W =
[[-0.90 +2.19 -1.86 -0.88 -0.94 -4.23 +3.76 -1.16 -0.27]
 [+0.17 +1.74 -1.84 +0.03 +0.04 +2.60 -2.82 -1.83 +0.07]
 [-1.43 +1.42 +0.82 -1.46 -1.40 +3.00 -3.09 +0.95 -1.61]
 [+1.11 +2.46 -4.25 +0.90 +0.78 -1.21 +0.71 -3.59 +1.42]
 [+3.45 +2.91 -7.46 +2.99 +2.83 +0.63 -1.22 -6.85 +3.57]
 [-1.12 +2.27 -1.82 -1.09 -1.11 -5.54 +5.05 -1.08 -0.36]
 [+1.05 +2.84 -4.98 +0.84 +0.73 -4.70 +4.06 -4.02 +1.72]
 [-5.30 +1.21 +4.75 -4.87 -4.79 -5.55 +5.37 +5.43 -4.58]
 [-3.55 +1.20 +3.18 -3.34 -3.25 -0.87 +0.78 +3.48 -3.33]
 [-0.80 +1.45 -0.28 -0.82 -0.86 +2.89 -3.05 -0.20 -0.93]
 [+4.27 +2.49 -7.61 +3.73 +3.62 +5.32 -5.75 -7.73 +3.93]
 [+1.19 +2.37 -4.27 +0.96 +0.91 -0.86 +0.39 -3.90 +1.46]
 [-4.90 +0.77 +5.78 -4.60 -4.46 +0.98 -0.89 +6.07 -4.91]
 [-4.25 +0.46 +5.58 -3.98 -3.88 +4.56 -4.37 +5.49 -4.61]
 [+2.74 +2.81 -6.74 +2.38 +2.23 -0.89 +0.29 -6.14 +3.04]
 [-3.57 +1.61 +2.44 -3.34 -3.31 -3.97 +3.73 +3.26 -3.02]]
Indices start at 1.
row 1 col 1	-0.90
row 11 col 4	+3.73
row 1 col 3	-1.86
row 8 col 4	-4.87
row 10 col 7	-3.05
row 1 col 4	-0.88
row 16 col 8	+3.26
row 9 col 4	-3.34
row 5 col 5	+2.83
row 6 col 5	-1.11
row 14 col 1	-4.25
row 6 col 3	-1.82
row 8 col 6	-5.55
row 8 col 1	-5.30
row 13 col 9	-4.91
row 2 col 6	+2.60
row 16 col 7	+3.73
row 10 col 6	+2.89
row 16 col 2	+1.61
row 3 col 8	+0.95
row 3 col 2	+1.42
row 8 col 2	+1.21
row 13 col 2	+0.77
row 2 col 9	+0.07
row 7 col 6	-4.70
row 15 col 7	+0.29
row 11 col 9	+3.93
row 4 col 3	-4.25
row 15 col 4	+2.38
row 13 col 1	-4.90
row 15 col 5	+2.23
row 4 col 1	+1.11
row 3 col 5	-1.40
row 12 col 1	+1.19
row 12 col 7	+0.39

B =
[[ -3   2  45  12  -3  14  13]
 [ 36 -13  21  48  24  46   8]
 [  7 -25   4  -7  38  -6  29]
 [ 14  34  16  19  22  26  29]
 [  8  32  17  20  20  15  12]]
Indices start at 1.
row 1 col 1 => -3
row 2 col 4 => 48
row 3 col 1 => 7
row 4 col 1 => 14
row 2 col 2 => -13
row 4 col 2 => 34
row 3 col 3 => 4
row 1 col 5 => -3
row 5 col 5 => 20
row 3 col 6 => -6
row 2 col 3 => 21
row 2 col 5 => 24
row 5 col 7 => 12
row 2 col 6 => 46
row 4 col 7 => 29

m =
array([[ -29.38,  -39.01,   -3.42,   12.11,  -44.81,  -35.58,  -24.69,
          20.23,  -61.72],
       [ -80.26,   32.03,  -87.21,   91.65,  -51.55,   71.83,  -20.94,
         -94.11,  -32.66],
       [  67.75, -102.36, -119.16,  -50.39,   -1.43,   10.22,  -58.76,
         -35.29,  -91.36],
       [ 122.33,    7.92,  -28.15,   21.94,   82.14,  147.87, -120.99,
          -9.09,  -85.27],
       [ -63.41,   63.44, -152.48,  -94.09,  -72.28,   70.37,   90.56,
         -87.92,  104.44]])
Indices start at 1.
(1, 1) = -29.38
(2, 6) = 71.83
(1, 8) = 20.23
(3, 1) = 67.75
(3, 4) = -50.39
(2, 2) = 32.03
(2, 5) = -51.55
(5, 1) = -63.41
(3, 7) = -58.76
(5, 6) = 70.37
(1, 5) = -44.81
(5, 9) = 104.44
(2, 9) = -32.66
(4, 2) = 7.92
(2, 3) = -87.21
(5, 2) = 63.44
(2, 8) = -94.11
(4, 8) = -9.09
(4, 5) = 82.14
(2, 1) = -80.26
(4, 1) = 122.33
(3, 9) = -91.36
(4, 3) = -28.15
(1, 2) = -39.01
(3, 8) = -35.29
(3, 2) = -102.36
(5, 7) = 90.56

A =
 87  194  135   32  206  165  125  123  120   71  117   33  133
 97  183  105   38  196  138  112  119  125   63   94   34  138
126  147  111   93  150  135  129  120  120  112  104   91  143
 98  121  129  110  125  114  105  122  124  101  133  112   98
Indices start at 1.
(1, 1) = 87
(1, 5) = 206
(3, 9) = 120
(2, 5) = 196
(2, 8) = 119
(1, 11) = 117
(2, 6) = 138
(2, 10) = 63
(2, 7) = 112
(2, 13) = 138
(4, 8) = 122
(2, 12) = 34
(4, 7) = 105
(3, 11) = 104
